(in the rows, 128 means zero)
Y: rows in several groups, each row roughly a mix of its group's directions (one row in no group):
Y (133 x 10):
[[166 140  91 128 159 127 188 118 144 104]
 [113 202 139  94 140 123 160 137 133 144]
 [148  87 156  89 117 130 162 112 163  93]
 [141 178 113 190 119 113 126 106 114 102]
 [152 160  96 117 151 122 184 103 158 107]
 [ 72 109 127 111 106 153  88 124 156  93]
 [166  89 149 168  92 139 121 155  93 123]
 [166 109 134 144  85 166 111 127  77 113]
 [106 149 112 128 161 110  97 103 123 193]
 [177 124 137 131 155 117 171 142  90 168]
 [124  94  96 126  78 110  94 145  92 101]
 [120 204 129 136 117 117 152 151 111  97]
 [125 186 111 167 133  87 153 104 114 115]
 [150  75  70 156 146 126 129 138 129 103]
 [ 92 126 143 120 159 104 131 110 196 148]
 [142 168 109 164 142  94 180 121  97 121]
 [121 108 103 169  84 136 104 154  86 155]
 [ 49 127 122  99 134 113 131  98 117 119]
 [177 137 140 128 137 125 129 100 195 106]
 [114 178  96 160 137  85 148 104 100 123]
 [124  72  66 146 128 127 144 138 102 115]
 [ 89 130 152  97 146 141  91  74 147 145]
 [ 99 122  96 133  97 141 151 141 174  77]
 [126 178 101 175 131  98 159 115 104 108]
 [120 164 144  85 122 114 171 117 123  75]
 [ 87 142 134  99 140  80 145 106  83 151]
 [ 55 133 129  90 117 123 136 134  96 148]
 [187  86 121 170 108 142 114 120 129 104]
 [126 180  81 109 143  97 160 156 143 128]
 [100 135 114 130 112  71 122 136  67 140]
 [103  99  89 152 120 131 119 159  68 140]
 [118 145 151  78 125 125 158  89 178 116]
 [ 98 134 102 156  90 146  97 124 167  86]
 [145  97 110 170 119 175  84 153 141 136]
 [156  76 149 107 106 144 153 125 160  87]
 [106  84  79 143 160 123 142 154  88 128]
 [ 94 121 107 137  98 148 136 138 169  68]
 [100  80 173 143 140 140  99  90 150 136]
 [155  95  80 143 127 129 171 158  92 122]
 [162 136  75 133 157 123 183 133 138 109]
 [ 77 132 135 101 154 123 126  96 184 142]
 [178 122 115 161 102 134 144 163  83 107]
 [188 133  96 142 149 132 179 133 134 104]
 [100 133 171 125 100 129  60 117 144 141]
 [128 179 162 116 163 121 172 112 157 142]
 [100 146 119 104 184 125 104  89 126 167]
 [153 123 149 146  85 167  89 119  83 123]
 [203 104 134 159 106 140 125 125 141 105]
 [ 82 100 143 133 122 124  59 144 120 143]
 [147 159 111 141 151  84 157 115  91 171]
 [ 84  88 169 121 150 135 105  92 153 143]
 [112  83 104 141 139 156  75 122 111 166]
 [104 179 126 121 138  69 140 132  90 127]
 [ 80 140 109 141 103 136 139 134 165  71]
 [102  85 109 123 155 139  78 108 113 169]
 [147  50 124 159 127 134 103 122 121 113]
 [140 141 118 109  94 174  89  92  88 122]
 [ 57 133 121 110 117 121 108  98 143  91]
 [130  53 139 146  95 131  94 117 128 130]
 [ 56 146 148 100 129 117 102 125 124 158]
 [131 174 140 131 102  90 172 150 105  94]
 [144 114 125 127  90 172  85  95  88 121]
 [161 168  96 151 103 125 148 173  97 112]
 [174 169 125 176 138 107 155 124 100 145]
 [178 129 141 141 154 124 172 146  88 161]
 [132 191  86 108 142 102 155 150 140 128]
 [104 165  89 170 110 108 158 111 135  93]
 [123 173 153 105 163 104 165  98 152 155]
 [ 93 140 122  90 125  72 131 102  91 148]
 [111  93 173 132 133 151  88  77 138 137]
 [140 107 117 178 111 167 106 175 112 106]
 [ 84 149 130  89 149 130  95  85 153 150]
 [130 151 203 112 104 142 123  93 131 131]
 [177 128 105 159 105 126 139 167  83 110]
 [ 86  95 126  95 108 154  86 128 166 110]
 [127 204 120 111 161 121 152 150 134 134]
 [106 103 100 157 126 134 112 159  61 134]
 [ 56 141 131  84 113 121 135 133 109 150]
 [179 110 167 115 150 141 111 141 106 175]
 [132 186  72 100 122 110 146 149 132 131]
 [ 95 161  99  85 152  99 143 130 168 147]
 [167 108 127 150 107 173 116 150 175 102]
 [110  69 165 132 147 132 129  93 169 131]
 [145 105  67 137 157 122 176 148 117 115]
 [142 126 141 115  99 177  92  95  80 120]
 [149  71 114 164  89 120 110 145 121 161]
 [ 98  83 144  61 137 136 141 137 146 140]
 [182  90 161 119 136 165 109 157 120 144]
 [103 176  92  81 148 107 136 120 157 142]
 [ 81  90 126  68 128 130 152 135 152 135]
 [100  86 108 118 148 119  89 103  97 170]
 [117 178 103 176 131 102 151 111 101 102]
 [123  83 124 100 166 107 138  90 173 138]
 [116 123 104 146  93 154 100 146 173  80]
 [139 179 102 189 115 109 128 113 121 105]
 [178 127 133 139 141 129 184 166 100 148]
 [ 77 141 122 125 103 126  88  99 165  94]
 [101  89 164 112 130 148  92  80 147 145]
 [130 185  84 121 124 112 149 172 103 121]
 [ 97 144 124 103 175 118 181 149 104 150]
 [112  99 140 113 104 167  92 142 176  94]
 [146  81 157 104 108 143 158 130 153  80]
 [130  82  93 131  86 117  90 141  94 107]
 [116  88 142  80 137 134  99 119 123 184]
 [159 138 123 149  82 156 109 148  72 117]
 [112 147  99 167 138 124  89 136 100 183]
 [107 191 142 100 158 142 149 121 133  90]
 [129  66 118 131 142 165  91 110 142 161]
 [169 146 110 135  93 141 121 157  67 119]
 [125 166 115 156 144 175 148 125 177 156]
 [154 156 168 125  94 138  84 105 166 110]
 [197  97 114 159 121 141 147 123 130  98]
 [165 104 113 159  91 170 108 151 164 121]
 [125 176 188 114 131 128  98 115 161 139]
 [105  98 117 100 162 104 133  97 184 144]
 [137  51 122 120 131 138  97 108 146 151]
 [145 172  88 128 115 115 157 179 100 116]
 [127  76 188 150 129 144  99 103 126 136]
 [102  87  69 117 104 128 156 132  98 113]
 [155 166 141 136  97 135 170 154 146  80]
 [124 114 129 156  89 174 110 146 170  91]
 [ 81  93 121  67 129 125 152 135 152 136]
 [150  92 150 111  96 145 162 136 144  72]
 [107 129  97 152  99 140 168 143 162  78]
 [119 180  84 105 151  94 154 149 148 132]
 [109 174 173 114 126 125  86 104 166 135]
 [150 142 135 145  94 159 109 146  61 113]
 [119 178 139 134 108  75 161 150  99 114]
 [112 177 166  81 108 129 160 108 143 135]
 [129 110 134 131 101 164 132 149 176  70]
 [160 171 141 138  94 134 173 149 148  92]
 [154 122 133 168 112 178 130 169 141  88]
 [112  72 173 130 132 145 109  88 154 136]]
which group is each row in? (one row of each group first):
[126 177 135 133  95  83 165 149 102 111]
C
[ 83 158 132  83 147 136 104  87 151 145]
K
[ 61 104 109 122 160 117 124 145  93 148]
P
[145 134 152 118 155 110 106 104  83 186]
D

[ 93 173 112 114 166 106 109 104 103 165]
C
[131  74 171 141 109 156  91  99 116 135]
K
[109 141 110 114 173 131  92  92 139 180]
C
[170 174 135 187 130 118 130 113 105 113]
D
[175 114  96 120  88 150 129 138  76 115]
K
[168 115 123 157 113 179 116 150 172 106]
C
[127 166  99 138 148  91 170 177 136 120]
K
[108  69 164 131 147 129 117  91 166 137]
K
[130 178  71 113 129 100 152 163 131 128]
K
[ 77 108 127  98 113 146  88 128 157  88]
D
[ 89 173 117 124 142 120  88 175 112 150]
P
[179 119  90 144 161 130 176 147 123 108]
P
[ 75 127 114 122  98 137  83 113 169 107]
D
